(in the rows, 128 means zero)
Named turns come first, each shown by rows before and after it. Which turns, in which order, take the first row of each pair that follows to the second? Write the first one first, as in the answered first pair.
A:
[117 114 151 125 150 106 131 141 164 106 133 124 145 131 142 117 148 108
 154 133 135 109 114  98 128 105 114 110 153] |-> [120 114 150 124 141  99 130 145 166 104 123 116 141 130 143 115 144 110
 146 138 137 109 113 104 135 109 109 104 153]
[137 131 147 140 173 115  94 176 209 132  89 146 110 125 138 133 128  99
 115 150 140 138  89 126 141 128 134 128 145] |-> [134 132 141 139 166 114  93 172 209 130  79 146 103 131 139 141 129  95
 118 150 136 140  96 134 146 132 136 130 141]
[130 133 121 191 144 174 145  85 128 130 133 162 140 147 121 140 142 119
 149 129 148 142 117 124 114 114 147  92 115] |-> [143 135 131 193 149 167 141  91 133 131 142 157 145 135 121 127 144 131
 140 130 156 143 103 117 114 109 139  86 123]
[120 109  99 125  55 115 155 113 106 149  54 114  92 136 124 155  97  90
 122 138 114 135 148 170 160 169 120 109 118] |-> [ 98 107 100 132  76 139 163  91  99 154  77 138 105 149 123 169  97  70
 156 123 106 136 162 165 139 162 141 132 105]
P:
[141 114 179 118 156 117 149 101 153 134 184 180 155 103 108 136 149 142
 117 123 113 129  86 104 111  62 116 125 159] |-> [150  99 158 128 114 121 132  95 121 158 188 154 129 108 109 162 120 127
  88 127 112 133  59 125 144  88 129 100 182]
[110 114 127 144 117 161 131 102 102 150 150 136 128 139 123 169 107 100
 136 120 115 126 132 143 119 140 152 137 148] |-> [100 121 130 137 127 160 139 107 116 137 139 149 134 142 122 166 118  96
 153 122 110 128 152 139 107 134 149 152 134]
[123 104 128 100 101 152 120 123 103 126 148  90 153 120 150 177 142 111
 166  92 109 144 106 104 158 145 142 132 118] |-> [115 112 129  96 109 152 123 123 111 115 138  99 157 124 150 173 151 107
 177  93 105 146 124 104 148 142 142 144 105]
Z:
[140 126 133 135 105 130 134 162 133 123 125 119 140  92 162  93 131 165
  92 130 131 113 119  93 163 118 114 149 152] |-> [123 119 106 130  75 133 131 155 120 115  90 116 110 116 162 122 119 135
 102 135 115 114 141 120 180 142 131 151 136]
[156 142 157 124 167 110 139 150 148 111 147 125 155 113 133  96 144 157
 111 133 145 123 120 106 119 106  98 132 126] |-> [143 119 110 133  97 125 119 128  95 135 128  94 107 143 135 156 101 110
  98 140 128 125 116 156 166 160 134 115 135]
[141 137 153 136 174 142 138 121 137 149 196 145 159 106 132 105 135 140
 143 109 138 124 103 106  94  96 135 131 149] |-> [113 116 101 131 103 156 124 101  99 149 142 130 107 151 131 170 102  77
 151 119 107 128 133 160 136 151 171 129 133]
Pairs:
Between the rows of a pair lie two turns.
[119 126 134 122 150 122 143 113 137 118 152 148 143 120  97  98 158 141
 134 142 149 112 137 100 108 107 136 140 134] |-> [103 112 101 126 109 134 132  98 109 127 130 139 110 145  98 140 134 103
 140 145 131 116 148 134 137 139 165 137 131]  Z then P
[ 75 158 113 134 115 151 143 127 132 100  87 141 107 145 130 144 130  78
 182 129 114 144 166 148 132 142 125 147  98] |-> [132 151 140 166 119 156 124 125 100 152 180 109 125  93 135 124 105 124
 118 121 149 143  64 123 149 132 123 101 172]  Z then P
[129 154 142 130 185 154 136  99 120 160 165 137 180  74 127 107 127 135
 117 105 155 136 120  82  63 117 160 150 214] |-> [161 157 134 117 138 109 117 136 132 146 110  91 146  62 129  87 126 161
  58 136 169 132 100 101 108 141 118 109 227]  A then A
[ 87 123  82 107 109 143 129 107 128  94  74 162 104 169 130 166 117  71
 180 134  93 142 201 161 142 134 165 152  77] |-> [111 148 144 107 198 134 150 127 177  92 134 188 170 120 127  89 157 137
 179 118 126 139 175  95  85  68 126 163  90]  P then A
[147 153 133 129 168 100 173 149 175  93 104 147 142 109 124  81 142 158
 151 103 127 137 131  84 133 128 129 143 116] |-> [176 133 112 149 115 106 150 141 127 131 127 105 112 102 126 108 101 152
 101 110 136 139  74 108 181 162 148 101 159]  P then P
[115 116 134 120 150 161 143 130 136 115 119 166 170 145 128 149 137 112
 181 118 112 136 156 112  78 110 147 163 111] |-> [154 111 153 140 150 158 130 135 123 145 176 141 181 109 133 129 123 148
 135 117 140 135  89  96  90 102 140 133 157]  A then P
[131 106 148 117 104 123 124 117 120 109  83 117  95 156 101 114 116 132
 115 170 114 105 132 140 161 139 123 119 107] |-> [153 109 168 124 124 117 124 123 125 121 114 112 113 134 102  92 121 161
  97 166 130 106 100 117 154 122 110 108 126]  Z then P
[118 146  86 184 101  82 142 138 134 125 104 106 107 141 124 153 125 123
 154 146 133 119 129 162 145 158 142 134  99] |-> [149 153 115 193 132  75 145 146 142 140 153 102 132 106 123 119 133 166
 129 144 158 117  87 131 134 131 126 121 129]  Z then P
[117 136 116 107 108 117 140 132 146  90 103 145 102 132 107 138 162 110
 156 131 108 105 160 140 133 143 113 136 111] |-> [111 138 128 114 139 134 146 121 143 100 140 162 124 128 107 136 166 114
 175 117 109 107 157 121 110 128 127 151 115]  A then A
[103 118 107 129 134 146 135 111 111 135 131 150 128 161 136 162 116  83
 165 118 116 131 164 132 114 141 157 157 114] |-> [115 121 125 140 157 155 136 107 109 153 175 153 148 143 137 149 116 103
 160 108 132 133 137 111  99 124 159 154 137]  A then Z
[ 88 133 115 103 122  55 140 165 138 127  65 111 118 167 129 133 137 105
 133 135 118 127 168 166 186 186  72  96 129] |-> [108 150 158 105 182  48 157 177 164 125 106 127 161 135 127  86 164 151
 131 124 139 125 148 123 151 142  47 101 139]  P then P
[118 126 130 153 133 166 136  99  92 162 197 129 141 129 130 148 114 121
 142 113 123 137 103 114 121 126 160 131 155] |-> [ 91 141 132 129 153 153 152 112 134 118 145 155 147 147 127 136 144 111
 183 118 109 136 165 110  97 112 143 162 108]  P then Z
[118 118 110 125 103 147 117 115 115 123 138 133 116 133 165 148 118 115
 143 110 133 123 147 138 149 118 139 141 136] |-> [128 117 119 132 110 148 115 115 111 134 162 128 123 123 163 143 117 130
 134 106 142 124 126 130 146 112 139 135 146]  Z then Z
[124 119 121 122 119 145 129 125 124 144 140 118 111 141 112 136 116 110
 127 120 124 127 113 148  98 140 138 144 121] |-> [128 125 134 118 138 142 135 125 135 142 151 124 128 133 111 118 126 122
 129 118 130 130 112 134  83 126 128 148 121]  P then Z
[138 131 139 133 132 113 122 144 144 119 126 127 133 113 127 108 141 148
 117 129 138 116 128 118 119 113 113 115 126] |-> [127 117 112 135 100 125 114 129 114 128 117 119 111 134 126 143 120 118
 121 129 125 119 134 146 141 139 137 112 126]  Z then A
[145 135 145 132 119 131 130 128 141 111 117 104 119 126 122 127 154 140
 136 138 126 144 160 111 107 131 130 111  96] |-> [144 130 134 131 107 135 129 122 130 115 114  99 109 133 120 140 144 127
 133 137 122 145 160 121 117 142 137 109  96]  Z then Z
[168 155 152 125 150 104 129 137 155 116 138 115 155  99 125  85 150 173
 111 143 162 132 113  97 116 102  86 121 131] |-> [138 140  98 111  85 105 118 130 136 100  59 102 101 146 128 136 130 116
 125 158 128 133 163 149 155 149 109 125 100]  P then Z
[138 140 124 133 122 135 140 151 118 131 115 121 140 127 129 124 137 139
 108 138 110 129 126 127 152 127 108 122 115] |-> [128 138 117 130 119 141 141 146 117 129 109 126 137 135 127 135 136 126
 121 137 102 129 137 132 151 131 117 130 105]  A then A
[114 160 178 112 108 101 119 113 132 141 154  83 116 111 126 120 118 152
 131 121 108 107 121 123 113  90 134  97 131] |-> [101 159 162 106  88  96 115 116 135 129 118  79  97 128 128 133 117 136
 136 128  98 106 144 140 125 105 133  99 117]  A then Z
[139 117 119 142 130 131 156 127 101 139 133 104 124 134 139 138 124 100
 117 105 144 156 139 137 125 135 153 140 141] |-> [138 126 133 140 155 126 163 132 118 133 139 115 139 126 139 118 140 112
 126 100 150 155 145 123 108 118 140 149 135]  P then Z
[103 161 128 167  82 120 131 100  42 147 133 138 100 134 100 163 149  68
 140 149 106 101 151 120 142 145 178 131 140] |-> [112 165 149 179 115 129 133  95  46 161 179 149 129 115  99 146 156  85
 145 136 117 101 130  96 120 122 179 134 153]  A then A
[139 144 172 135 174 109 143 135 154 110 163 152 158  90 125  76 164 170
 136 128 147 118 122  86  86  82 101 125 123] |-> [168 126 145 143 109  94 116 144 121 132 146  98 113  86 129  91 131 170
  73 150 156 116  75 117 144 121  96  76 159]  A then P
[120 129 126 155 115 142 106 120  89 137 141 117 124 122 132 142  93  88
 135 118  95 121 143 136 157 186 147 127 131] |-> [127 150 161 138 172 120 124 144 144 105 136 143 158 102 131  90 136 127
 151 114 110 119 163 101 114 145 106 148 112]  Z then A
[125  69  92 124  82 111 100 131 104 174 186 102 126 139 125 154 124 131
  99 138 111 123  93 126 161 132 143  95 153] |-> [ 87  69  79 116  93 129 112 116 109 159 165 130 126 169 121 175 131  93
 150 129  87 128 149 136 142 135 164 131 119]  P then A
[136 143 129 120 101 117 127 151 140 126  83 143 121 107 110 121 126 138
 119 145 128 108 145 151 156 125 129  87 130] |-> [121 144 125 116 110 122 133 144 145 120  76 157 126 118 111 126 129 125
 138 143 122 110 163 153 145 121 137 102 117]  P then A
[108 110 108 124 129 159 118 101  94 137 152 145 123 156 133 147 122 106
 141 110 121 132 142 135 145 149 168 133 139] |-> [126 124 140 124 169 147 126 114 123 133 180 152 152 125 133 103 143 144
 134 107 142 129 125 103 119 115 140 135 148]  Z then P
[121 142 112 111  90  85 130 155 142 102  64 119  85 138 121 145 147 112
 109 142 135 137 163 159 160 140  89 127 122] |-> [147 147 136 115 107  74 127 167 150 112  94 112 102 110 123 116 153 149
  82 141 152 134 126 138 155 118  68 111 144]  Z then A
[124 117 142 125 172 149 138 116 136 128 142 158 128 126 133 100 154 135
 178 113 120 111 146 101 103 106 139 141 116] |-> [135  94 113 139 111 158 116 105  88 160 146 121  90 133 133 141 116 116
 144 122 117 111 113 137 150 146 161 110 145]  A then Z
[112 119 157 136 141  42  98 201 185  30  49 132 102 129 142  87 127 119
 152 158 102  93 182 121 178  91  96 131  94] |-> [122 129 186 145 186  50 107 199 193  41 102 149 141 102 142  62 138 147
 154 141 117  91 157  88 145  58  93 137 110]  A then P
[107 131 105 104 120 156 154  90 139 114 123 128 152 155 146 103 135  91
 116 129 149 151 160 153 106 192 213 169 119] |-> [120 125 106 114 112 164 144  83 122 134 146 117 152 146 147 108 122  96
  96 129 156 152 129 151 115 197 220 156 139]  Z then Z
[114 123 139 139 160 129 150 125 134 139 150 155 148 130 126 119 136 123
 164 122 127 134 142 119  95  98 143 147 120] |-> [111 108 119 149 128 143 139 110 100 156 152 139 125 144 128 150 114 101
 152 123 118 136 132 141 121 124 165 135 129]  Z then P
[123 105  93 184 147 118 114  80 104 150 119 132 132 111 143 168 108  84
 139 159  95 121 142 139 157 123 205 121 101] |-> [114 109 106 187 175 126 122  77 114 147 134 149 150 108 141 157 118  89
 153 149  97 122 148 125 137 105 203 137  93]  A then P
[107 140 142 126 171 128 134 126 153 108 138 153 156 135 117 110 143 124
 160 122 116 131 150 119 104 113 130 148 121] |-> [111 120 112 144 121 147 116 108 104 138 152 126 126 146 120 154 102  93
 136 123 108 134 121 150 141 149 163 128 147]  Z then P
[164 129 146 136 119 115 122 142 106 151 155 105 127  94 124 107 115 168
  81 130 142 132  65 112 133 123 119  87 163] |-> [ 91 125 104 112 105 133 137 122 112 110  72 141 102 163 120 160 121  93
 161 129  93 138 172 149 121 146 150 141  90]  Z then A
[104 139 125 147 124 155 135  81 119 112 124 144 127 137 133 108 136  98
 155 117 107 126 145 118 113 141 136 161 113] |-> [109 133 118 154 109 157 131  74 104 124 135 136 123 139 134 121 125  97
 144 119 107 128 134 127 124 150 145 151 125]  Z then Z
[130 114 115 138 124 104 116 151 150 109  78 100 108 151 155 178 143 126
 132 134 109 103 146 134 142 180 126 136 135] |-> [119 125 137 137 171 112 131 147 167 104 101 129 136 145 151 163 162 134
 162 119 109 104 158 111 105 151 126 161 127]  A then P
[141 120 134 137 148 133 113 138 153 164 201 100 141  99 118 132 132 162
 139 127 169  86  77  97 137 106 127 128 158] |-> [ 87 110  92 127 120 152 116 115 140 144 141 117 112 155 118 188 125  95
 191 129 130  90 152 138 143 137 163 158 111]  Z then A
[102 141  92  74 122 110 129 116 126  93 107 175 119 146 145 136 120  60
 131 141 112 118 150 148 109 142 144 171  82] |-> [151 132 112 102 121 114 114 113  93 144 191 144 135  99 148 117  98 103
  69 136 148 115  52 127 125 136 141 126 152]  Z then P
[143 127 130 121 115  97 128 143 128 124 123 108 126 108 126 108 128 159
  94 138 146 125 107 118 144 132 115 109 141] |-> [123 129 119 108 113  98 136 144 142 103  84 122 118 131 124 118 136 138
 123 142 129 127 152 129 140 137 117 128 109]  Z then P
[153 133 137 120 121  82 130 144 146 115  87 103 127 123 121 108 139 150
  89 128 148 122 115 131 126 131  98 118 121] |-> [149 133 132 117 117  81 131 143 146 109  78 104 121 132 122 114 139 142
  94 131 144 125 128 136 131 136 100 124 113]  Z then Z
[116 144 156 145 178 134 144 112 140 118 170 156 160 120 128 107 145 136
 159 110 124 123 131  89  83 107 139 145 131] |-> [ 94 142 135 132 160 134 145 116 145 102 128 162 140 144 125 129 147 109
 180 116 104 125 169 111  90 119 147 155 104]  Z then Z
[132 140 111 131 163 136 138 106 118 136 152 128 144 137 132 100 126 131
 110 110 153 126 141 139 134  98 108 112 143] |-> [118 134  93 129 143 144 137  96 106 137 138 128 129 156 136 121 119 107
 123 110 140 128 155 154 145 114 124 118 135]  Z then A
[136 139 143 125 139 123 139 105 147 121 141 113 121 119 144 116 144 143
 140 119 141 171 119 127 120 111 111 138 111] |-> [129 131 124 122 111 127 134  99 134 120 121 107  98 135 144 138 132 120
 139 124 131 172 129 149 140 132 122 135 105]  P then Z
[149 123  90 120  99 111 119 155 123 125  96  97 117 112 125 128 121 113
  99 143 134 134 127 144 154 134 121 112 133] |-> [147 137 119 117 148 111 137 162 154 112 114 124 152  98 123  96 147 133
 118 133 141 131 137 112 114  98 105 133 125]  A then Z
[150 110 102 119  82 115 117 148 121 127  85  99  96 124 140 131 119 115
  91 151 127 126 126 147 159 158 106  99 138] |-> [109 105  91 123  95 147 126 120 106 129  95 130 101 152 136 162 116  77
 143 132 105 130 162 152 138 160 142 132 117]  A then A
[160 135 140 135 156 115 127 121 100 176 175 127 136 126 140  70 161 152
  78  90 140 149 104 131 122  68 153 109 121] |-> [115 121  99 126 123 135 128  98  81 165 127 139 106 177 140 124 147  88
 121  89 106 151 163 170 134 101 190 135  84]  Z then A
[150 128 150 150 178 148 125 118 114 160 212 141 157  97 138 105 127 163
 112 120 145 134  86 100 106 114 135 115 168] |-> [173 130 130 133 120 106 106 153 122 141 142  99 114  95 139  97 120 176
  65 154 152 127  84 128 154 141 100  79 169]  A then A
[144 138 151 132 134 122 120 127 132 118 138 121 140 126 123 118 119 139
 121 136 137 129 115 115 135 108 141 115 144] |-> [123 133 134 130 118 130 122 117 121 115 117 126 124 148 121 143 112 110
 140 136 120 129 140 133 140 125 158 124 128]  Z then A
[107 119 129 121 146 123 144 110 136 136 124 154 133 155 133 129 137 125
 153 125 111 116 148 112 105 113 145 137 109] |-> [135 113 138 135 137 120 131 111 117 160 161 132 133 133 135 123 124 149
 117 126 128 116  96 108 119 117 141 107 145]  Z then A
[ 62 111  70 145  81 143 106 108  67 154 124 151 113 138 175 181 119  85
 129 169 120 149 133 149 135 121 130  96 143] |-> [ 76 144 125 125 158 111 130 144 137 116 129 179 167 103 172 102 172 148
 141 167 143 141 145  92  80  59  76 115 129]  Z then A
[125 125 120 137 115 136 125  91 123 144 172 148 135 120 133 153 136 123
 132 113 118 120 122 125 131 145 159 121 160] |-> [123 122 112 134 105 135 125  93 120 145 160 144 125 128 133 158 133 114
 131 116 115 120 128 135 141 154 161 121 153]  A then P
[145 133 149 148 134 160 114 127 100 160 142 140 131 157 173 132 110 159
 122 155 130 109 104 132 127 115 153 125 122] |-> [147 137 159 144 153 154 119 132 114 150 138 149 139 155 171 117 121 166
 131 155 133 107 113 122 115 106 144 133 115]  Z then Z
[125 105 112 153 103 161 123 100  86 168 159 114 130 136 139 163 100  95
 119 111 118 140  95 130 140 149 161 124 164] |-> [102 132 142 122 166 140 153 123 156 115 121 159 163 138 134 116 151 113
 169 108 114 136 160  96  81 101 127 167 113]  Z then A
[139 110  84 122  86 122  89 120 122 114  89 138 106 131 129 128 126 132
 103 165 129 137 133 141 159 140 131  95 120] |-> [111 108  83 127 107 152 102  95 114 119 109 165 118 148 129 149 125 106
 148 148 115 140 156 139 137 134 160 122 105]  A then A
[125 130 153 109 111 121 115 117 137  98  93 109 103 145 154  99 144 166
  66 150 116 141 144 118 115 129 139 123 145] |-> [132 132 161 116 122 123 115 114 136 106 114 113 116 136 153  93 144 176
  63 143 119 144 130 108 111 123 140 121 154]  A then Z
[114 133 137 114 133 110 115 125 147 102 105 125 123 129 137 118 149 135
 125 143 120 136 141 111 121 114 113 114 125] |-> [128 130 138 123 124 110 110 127 134 116 124 111 121 120 135 121 138 143
 107 147 129 135 114 113 133 118 116  99 144]  P then P
[117  99 111 149  95 146 101 100  81 151 137 112 103 139 133 161  92 103
 117 130 125 130 119 163 145 154 149 117 137] |-> [122 126 164 140 180 133 125 118 137 128 167 152 164 110 131  98 141 155
 143 119 141 129 128 108  83  91 113 146 125]  P then Z
[134 141 159 121 137 106 138 138 152 124 123 127 145 110 120  97 155 159
 120 149 115 112 116 104 106  98 106 139 119] |-> [133 142 143 116 113  95 134 144 150 114  90 115 122 120 118 103 151 146
 110 159 110 112 127 121 123 114 102 130 112]  A then A
[131 145 149 128 120 136 126 132 129 110 122 132 149 119 132 124 142 134
 104 144 127 113 142  98 103 100 111  95 109] |-> [123 144 138 124 109 134 126 131 126 101 105 133 140 132 133 132 139 125
 109 146 119 117 158 108 107 107 115  96  99]  Z then Z
[138 143 134 106  80 102 135 158 163  96 100 115 104 124 122 133 133 122
 110 164 168  99 103 134 128 149 106 113 125] |-> [117 140 128 103  81 111 141 151 160  89  87 125 100 143 122 147 134 104
 136 160 154 101 127 141 124 153 118 129 108]  P then A
[124 118  97  69  71  88 122 136 122 148  72 122  97 152 123 208 159 122
 129 104  93 131 123 160 198 161 131 140 133] |-> [124 145 150  58 155  78 150 153 181 122  97 162 157 125 122 146 208 166
 158  91 107 128 137 104 134 100  95 173 116]  P then P
[129 139 125 147 152 124 139 110 140 133 137 153 149 126 115 125 125 116
 132 122 113 132 142 140 123 124 126 124 105] |-> [145 139 130 151 151 118 134 119 140 139 146 141 152 113 117 115 124 132
 113 126 124 130 123 135 127 124 118 112 119]  P then A
[161 140 124 123 158 144 120 121 166 160 163 144 116  68 158 166 139 170
 111 151 135 138  93  99 124 143 114 144 118] |-> [148 146 127 110 165 137 131 129 187 139 137 156 118  77 157 162 153 167
 129 151 129 138 122  98 111 133 105 160  95]  Z then Z
[117 128 145 150 151 156 129 107 108 149 182 139 152 126 134 130 107 130
 146 107 138 133 106 102 110 122 151 138 149] |-> [146 130 148 144 130 130 118 135 119 141 160 112 138 107 136 110 108 157
 103 125 151 130  81 104 134 126 123 107 164]  A then A
[108 140 125 146  80 128  87 119  82  83  94 128 105 132 136 152 121 131
 161 109 106 117 176 124 137 130 138 157 142] |-> [122 148 159 159 127 137  96 118  91  98 153 142 146 103 135 121 132 160
 162  93 124 117 145  87 106  95 129 159 161]  A then Z
[172 114 139 168 113 138 102 117  91 186 199  97 132  79 125 129 104 155
  77 124 168 135  31 103 150 128 136  86 195] |-> [117 100  84 157  62 163  99  87  63 173 138 105  86 142 124 200  83  75
 124 126 124 137  99 157 169 172 182 111 151]  P then A
[115 132 124 134 175 135 139 141 131 147 164 144 122 130 126  93 121 136
 126  97 139 111 128 138 107 114 121 148 151] |-> [106 123 103 137 147 144 133 129 108 159 157 138 103 147 127 122 105 112
 127  97 127 112 132 159 126 136 140 143 152]  Z then A
[ 99 121 147 135 147 135 111 121 148 117 112 137 140 119 140 120 126 144
 141 135 132 140 142 107 129  93 129 139 124] |-> [118 119 149 141 139 131 103 122 140 128 126 123 137 106 141 117 116 156
 119 135 141 140 117 106 142  95 128 123 139]  A then P
[ 92 101 122 144  93 144 110 108  98 123 111 128  67 172 138 173  95  81
 150 144  97 113 126 149 163 137 165 126 134] |-> [ 91 131 173 131 181 132 137 126 161  95 134 173 128 147 134 109 145 126
 183 128 112 111 147  93  96  72 131 161 115]  P then P
[145 119 123 118  96 104 109 133 114 132 107  78  85 122 138 138 114 130
  90 132 138 121  88 134 166 146 109 106 142] |-> [141 140 158 103 153  95 129 150 161 106 110 109 123 106 137  93 154 157
 116 125 146 118 112  97 121 103  81 130 121]  P then Z
[114 148 134 141 159 133 164 141 142 120 129 153 133 151 126 138 138 110
 141  98 130 132 133 117  97 106 150 162 113] |-> [145 148 146 149 155 119 154 156 141 133 148 131 139 126 125 116 132 143
 101 103 150 129  91 110 108 101 131 137 144]  P then A
[139 118 115 176 132 156 149 116 121 148  99  99 147 123 156 128 122 166
  96 142 136 103  97 126 167 123 139  86 189] |-> [112 128 113 147 145 139 163 132 159 104  35 122 144 146 152 118 150 155
 133 150 119 101 163 129 150 116 122 115 143]  A then Z
[122 120 107 130 121 120 121 140 124 134 106 118 132 128 141 146 105 100
 139 133 120 139 147 131 125 144 125 142 122] |-> [139 130 127 131 144 109 123 151 140 134 125 118 150 105 140 115 119 132
 124 132 134 139 130 110 116 122 103 138 133]  Z then A
[ 93 154 132 104 147 147 151 124 154 141 149 146 118 107 120 140 136 196
 160 136 110 110 171 116 116 117 149 141 121] |-> [ 94 140 113 116 114 158 138 110 120 162 158 126 100 115 120 169 110 178
 146 137 106 112 151 137 142 142 174 126 138]  Z then P
[ 87  95 137 141  71 130  55 114  88  81  96  85  90 110 129 124 117 103
  98 130 123 113  97 143 192 209 142  64 129] |-> [ 38 109 141 124 116 143  81 104 121  43  71 137 113 139 123 126 147  77
 175 117  99 117 177 134 140 185 150 118  74]  A then P
[140 157 149 121 172 150 144 128 110 123 184 147 149 108 138 106 137 133
 139 132 152 140 118  96  99  94 143 142 147] |-> [106 147 110 111 132 159 143 116  94 110 132 153 115 150 139 153 124  82
 164 139 121 140 170 133 117 127 168 156 113]  Z then P
